[[ -2   1  -1 -27 -38]
 [ -5  -3  -6 -13 -26]
 [-23 -21 -24 -16   0]]
->
[[ -5  -3  -6]
 [-23 -21 -24]]

[[  3  40  38]
 [ 12   6  -7]
 [  5  36   4]
 [-16 -24  22]]
->
[[12  6 -7]
 [ 5 36  4]]

[[  0  18 -28 -40]
 [-16  29 -10 -40]
 [  3 -38  -9   0]
 [-36 -27   3   2]
 [ 32  28  30  27]]
->
[[-16  29 -10]
 [  3 -38  -9]]

[[ -7  23  22]
 [ -2   1   0]
 [ 30  15   3]
 [-34  -1 -23]]
->
[[-2  1  0]
 [30 15  3]]

[[14 27 -3 -7]
 [13 31  2 -7]
 [13 32  4 -7]
 [14 24 -6  0]
 [14 24 -5 -3]]
->
[[13 31  2]
 [13 32  4]]

[[-13 -10   9  24]
 [  6  35 -23 -23]
 [-27   0   6  15]]
->
[[  6  35 -23]
 [-27   0   6]]

[[-13 -12 -26  -8]
 [ 16   7  37  19]
 [-18 -19 -35  -7]]
->
[[ 16   7  37]
 [-18 -19 -35]]
---
[[ 11  12  37 -37]
 [  6  21   3  27]
 [ 16 -36  26 -18]]
->
[[ 21   3]
 [-36  26]]

[[ 39 -11  28]
 [-14 -34   7]
 [-39  12 -28]
 [ 41  41  42]]
->
[[-34   7]
 [ 12 -28]]

[[-22  20 -24 -31 -16]
 [-31 -12 -28   8 -19]
 [-32 -33 -29   8 -23]]
->
[[-12 -28]
 [-33 -29]]

[[-14  -7   4 -27  38]
 [-33 -36 -16  24  -7]
 [-31 -37  -5  35 -20]
 [  6   6 -11 -41  38]]
->
[[-36 -16]
 [-37  -5]]

[[ 30  15  32  32   7]
 [-18 -32 -17 -19  24]
 [-13  32 -13  -8 -33]
 [ 26 -22  24  21  23]]
->
[[-32 -17]
 [ 32 -13]]

[[ 45 -21 -11  43]
 [ 18  31  32  17]
 [-11 -13 -29 -37]
 [-14 -15 -30 -36]]
->
[[ 31  32]
 [-13 -29]]

[[ 3 22 -4]
 [-9 32  5]
 [-1  0  0]
 [ 0 -1  0]]
->
[[32  5]
 [ 0  0]]
---
[[ 39  33  10  19  -5]
 [  5   4  -5  -6  15]
 [ -9 -20  15   5  25]]
->
[[ 39  33]
 [  5   4]
 [ -9 -20]]

[[ 26 -18 -18]
 [-22 -36 -44]
 [-29  26  19]]
->
[[ 26 -18]
 [-22 -36]
 [-29  26]]

[[-23   6   4  30  39]
 [ -3 -33  34  -4  -7]
 [ 19  10 -18 -19 -25]
 [ -9  29 -15  16  21]
 [ -1 -31  29  -7 -11]]
->
[[-23   6]
 [ -3 -33]
 [ 19  10]]

[[-14 -11  -9  38]
 [-15 -18 -11  28]
 [-26 -12  -4  34]]
->
[[-14 -11]
 [-15 -18]
 [-26 -12]]

[[ -1  36  13 -35]
 [ 16 -31  -4  43]
 [ -7  17  18   2]
 [ 22  34 -14 -29]
 [-33 -20  -4   0]]
->
[[ -1  36]
 [ 16 -31]
 [ -7  17]]

[[ 12  17]
 [ 22  14]
 [-45   8]
 [ 43 -42]
 [ 23 -18]]
->
[[ 12  17]
 [ 22  14]
 [-45   8]]

[[ -4 -13 -11 -10]
 [-13 -38 -11   0]
 [-23 -45  -9   1]]
->
[[ -4 -13]
 [-13 -38]
 [-23 -45]]

[[ 14 -25 -38  27]
 [-20 -32   8 -28]
 [  8 -21 -39  13]]
->
[[ 14 -25]
 [-20 -32]
 [  8 -21]]
---
[[-23  -8   9   7   0  10  19  13   4   7 -11  14]
 [ -2  -5  14   9   8  13   1   5   2   2  -4  16]
 [-20   0 -16 -10   1  -3  -1  11  16  -2   3  10]
 [ 21 -12  14  12   0  -6  -1  -4   3   8 -14  34]
 [-23  -8  11 -14  -9  22 -10  -6  12   6  13   6]]
->
[[-23   9   0  19   4 -11]
 [ -2  14   8   1   2  -4]
 [-20 -16   1  -1  16   3]
 [ 21  14   0  -1   3 -14]
 [-23  11  -9 -10  12  13]]

[[-41  -8  36]
 [-40 -11  28]
 [ 16 -12  20]
 [ 12  -7   8]
 [ 20 -22 -37]
 [ 12   0 -13]]
->
[[-41  36]
 [-40  28]
 [ 16  20]
 [ 12   8]
 [ 20 -37]
 [ 12 -13]]

[[  0  19   0 -14 -16   0 -33]
 [-17  21   2   0  13  30 -19]
 [-12  -9 -29 -11  28 -10   0]
 [-19  18  16 -18  24  40 -15]
 [  0   7  11  -6   1  11   1]
 [  2  17   3  -7   1   0   0]
 [ -9   0 -22   0  22   0   2]]
->
[[  0   0 -16 -33]
 [-17   2  13 -19]
 [-12 -29  28   0]
 [-19  16  24 -15]
 [  0  11   1   1]
 [  2   3   1   0]
 [ -9 -22  22   2]]

[[ -3 -11  37   1  14]
 [ -3 -23 -17 -30  29]
 [ -9 -11   9 -34  16]
 [  0  23  16 -45   4]
 [  2  -8  27 -13  20]
 [ -5 -24 -19  -2 -12]
 [ -2  21  11 -38 -11]]
->
[[ -3  37  14]
 [ -3 -17  29]
 [ -9   9  16]
 [  0  16   4]
 [  2  27  20]
 [ -5 -19 -12]
 [ -2  11 -11]]

[[-14   4  -7  28  25]
 [ -7   5 -10  31  27]
 [-22  -3  -6  23  33]
 [  2 -34  33  -9  -4]
 [-10 -26  24   3   6]]
->
[[-14  -7  25]
 [ -7 -10  27]
 [-22  -6  33]
 [  2  33  -4]
 [-10  24   6]]

[[-16  45  16 -30]
 [ 18  17 -11  43]
 [-41  -3  30 -39]
 [  3   4 -10 -12]]
->
[[-16  16]
 [ 18 -11]
 [-41  30]
 [  3 -10]]

[[  6 -34   6  17  17  12 -11   6]
 [ 32 -18   4 -10   8  -4  17  -1]
 [-18 -19  -1  21 -15  -3 -13 -11]
 [-13  37  -2 -11   6   6  -2  11]]
->
[[  6   6  17 -11]
 [ 32   4   8  17]
 [-18  -1 -15 -13]
 [-13  -2   6  -2]]
---
[[ 26 -18   8 -32 -20]
 [ 10  -1   1  -3  11]
 [ -9  -1  14  -4  -6]
 [ 10 -19  -2  43  -3]]
->
[[-1  1]
 [-1 14]]

[[ 17 -11  -7 -12  17]
 [  1  12  -9 -12  -8]
 [-25 -34  -7 -12 -10]]
->
[[ 12  -9]
 [-34  -7]]

[[ 16 -18 -26  -6]
 [-17  29 -22  25]
 [ 21  30  25   8]
 [-33 -26 -10 -18]
 [ 18  -8  -4 -25]]
->
[[ 29 -22]
 [ 30  25]]

[[ -4   9 -21]
 [ 23  -3   7]
 [ 15   1  -1]
 [ -8 -18 -35]]
->
[[-3  7]
 [ 1 -1]]

[[ -6 -24  -6 -31]
 [ -6 -23   0 -31]
 [ -6 -23  -6 -30]
 [ -6 -23  -6 -27]
 [-12 -32  -3 -23]]
->
[[-23   0]
 [-23  -6]]

[[ 32   3   6]
 [ 33   1   3]
 [  7 -14 -29]
 [-33  -2  -2]
 [ 19  32  34]]
->
[[  1   3]
 [-14 -29]]

[[  9   4   8   1  -2]
 [-14 -29 -35  32  14]
 [ 31  43   8 -44 -14]]
->
[[-29 -35]
 [ 43   8]]

[[ 12  10  20 -29]
 [ 27  15   7   5]
 [  5  -1  11  -7]
 [ -6 -26 -33  -3]
 [ 27   2   3 -13]]
->
[[15  7]
 [-1 11]]

[[  3 -16 -41]
 [  0  -2  -6]
 [  3 -16 -41]
 [  0  -4  -7]]
->
[[ -2  -6]
 [-16 -41]]
